In the rows, 128 means zero.
The rows below come in pairs that one turn or mirror swaps. Which row does each named row swap with?
kimil: | 111 | 115 | 140 | 118 | 142 | 121 | 128 | 136 | 126 | 137 | 118 | 119 | 119 | 124 | 106 | 104 |
Ven: | 117 | 112 | 108 | 121 | 141 | 126 | 108 | 129 | 138 | 141 | 140 | 120 | 138 | 104 | 132 | 127 |
niba: | 120 | 118 | 116 | 128 | 142 | 126 |  97 | 125 | 144 | 137 | 149 | 122 | 129 | 111 | 135 | 116 |
kek: | 115 | 114 | 111 | 121 | 139 | 117 | 114 | 120 | 139 | 126 | 132 | 131 | 136 | 118 | 132 | 126 |
fotu: | 150 | 118 | 129 | 116 | 133 | 127 | 131 | 142 | 133 | 148 | 165 | 116 | 133 | 134 | 115 | 136 |
tup: | 118 | 113 | 145 |  90 | 132 | 108 | 123 | 121 | 133 | 175 | 149 | 129 | 128 | 130 | 109 | 126 |
gudad: | 124 | 114 | 119 | 128 | 138 | 128 | 102 | 130 | 140 | 139 | 143 | 129 | 131 |  98 | 126 | 111 |
sema: | 127 | 106 | 148 | 113 | 128 | 119 | 124 | 119 | 127 | 179 | 142 | 127 | 140 | 115 | 101 | 134 |
vuzit: | 111 | 115 | 121 | 124 | 145 | 133 | 105 | 135 | 145 | 143 | 138 | 128 | 142 | 108 | 134 | 122 |
Mepar: | 151 | 119 | 136 | 105 | 140 | 127 | 129 | 148 | 139 | 152 | 145 | 113 | 137 | 141 | 116 | 134 |
Voke: | 142 | 115 | 126 | 113 | 140 | 112 | 125 | 132 | 131 | 143 | 161 | 116 | 135 | 147 | 104 | 139 |
vul: | 108 | 132 | 124 | 115 | 132 | 112 | 136 | 136 | 126 | 132 | 134 | 117 | 120 | 116 | 116 | 109 |
Pipos: | 126 | 127 | 155 | 125 | 145 | 123 | 113 | 122 | 136 | 115 | 147 | 120 | 137 | 108 | 120 | 115 |
vepor: | 128 | 108 | 153 | 119 | 136 | 103 | 129 | 114 | 130 | 178 | 138 | 133 | 126 | 124 | 111 | 123 |
gan: | 102 | 117 | 110 | 121 | 144 | 126 | 112 | 117 | 149 | 141 | 141 | 121 | 129 | 117 | 127 | 115 |
tos: | 137 | 119 | 147 | 112 | 137 | 116 | 110 | 103 | 143 | 159 | 153 | 118 | 135 | 118 | 109 | 152 |
zape: | 158 | 121 | 132 | 109 | 133 | 124 | 118 | 129 | 130 | 160 | 165 | 110 | 129 | 129 | 116 | 131 |
donog: | 124 | 122 | 156 | 108 | 131 | 100 | 120 | 122 | 142 | 175 | 154 | 130 | 136 | 134 | 109 | 126 |
musef: | 147 | 125 | 136 | 113 | 140 | 125 | 122 | 143 | 137 | 160 | 161 | 111 | 140 | 141 | 119 | 139 |
Fopa: | 133 | 120 | 157 | 104 | 137 | 114 | 109 | 113 | 132 | 124 | 121 | 118 | 126 | 115 | 122 | 117 |
tigen: | 153 | 128 | 131 | 125 | 133 | 123 | 121 | 127 | 136 | 155 | 163 | 108 | 130 | 134 | 115 | 141 |
lefa: | 126 | 107 | 136 | 102 | 134 | 107 | 140 | 113 | 135 | 175 | 133 | 117 | 129 | 133 | 111 | 126 |
godi: | 148 | 115 | 131 | 116 | 137 | 125 | 128 | 136 | 128 | 153 | 162 | 116 | 132 | 133 | 112 | 148 |
galu: | 131 | 128 | 148 | 111 | 125 | 115 | 128 | 100 | 140 | 152 | 150 | 142 | 137 | 124 | 106 | 136 |
tobup: | 116 | 107 | 116 | 113 | 150 | 127 | 110 | 136 | 147 | 147 | 127 | 130 | 144 | 109 | 125 | 123 |
tus: | 109 | 122 | 157 | 122 | 149 | 127 | 111 | 132 | 132 | 139 | 136 | 122 | 118 | 123 | 119 | 100 |
fitid: | 131 | 125 | 146 |  99 | 133 | 103 | 112 | 116 | 131 | 160 | 158 | 121 | 129 | 112 |  94 | 141 |
kop: | 115 | 115 | 118 | 130 | 146 | 133 | 107 | 121 | 140 | 136 | 149 | 127 | 140 | 104 | 126 | 116 |
Ren: | 114 | 114 | 154 | 115 | 137 | 122 | 109 | 124 | 117 | 144 | 122 | 110 | 124 | 126 | 114 | 102 |
kosu: | 105 | 135 | 150 | 108 | 142 | 120 | 100 | 129 | 124 | 140 | 127 | 124 | 129 | 122 | 120 | 109 |
Nali: | 139 | 131 | 129 | 117 | 143 | 120 | 134 | 131 | 138 | 154 | 165 | 113 | 120 | 145 | 111 | 132 |
vil: | 116 | 112 | 124 |  98 | 124 | 114 | 136 | 119 | 133 | 167 | 153 | 118 | 124 | 130 | 100 | 133 |
depe: | 117 | 136 | 144 | 115 | 140 | 111 | 107 | 115 | 128 | 127 | 137 | 108 | 142 | 114 | 101 | 116 |
Zufuv: | 117 | 130 | 150 | 106 | 121 | 115 | 114 | 121 | 133 | 123 | 142 | 127 | 131 | 104 | 122 | 109 |
Zem: | 123 | 126 | 153 | 119 | 131 | 124 | 120 | 133 | 115 | 139 | 123 | 113 | 138 | 109 | 120 | 106 |
tav: | 138 | 102 | 157 | 106 | 144 | 100 | 118 | 111 | 141 | 154 | 146 | 130 | 133 | 118 |  97 | 131 |
domon: | 129 | 121 | 144 | 105 | 156 | 121 | 127 | 119 | 138 | 130 | 120 | 114 | 121 | 114 | 121 | 107 |
fano: | 115 | 109 | 117 | 127 | 137 | 126 | 112 | 129 | 136 | 132 | 138 | 120 | 143 | 104 | 134 | 122 |
kip: | 126 | 116 | 151 | 111 | 140 | 107 | 120 | 112 | 145 | 181 | 147 | 116 | 123 | 130 | 120 | 129 |
zoka: | 150 | 124 | 130 | 118 | 141 | 123 | 115 | 130 | 135 | 155 | 173 | 118 | 125 | 137 | 119 | 133 |
gak: | 109 | 132 | 146 | 109 | 132 | 107 | 115 | 142 | 129 | 141 | 125 | 122 | 122 | 119 | 117 | 106 |
suzas: | 135 | 101 | 144 | 108 | 138 | 114 | 127 | 114 | 158 | 161 | 139 | 119 | 122 | 126 |  95 | 130 |

godi is swapped with fano
tus is swapped with kip
kimil is swapped with lefa
suzas is swapped with domon
donog is swapped with kosu
depe is swapped with galu
tobup is swapped with Mepar
Fopa is swapped with tav

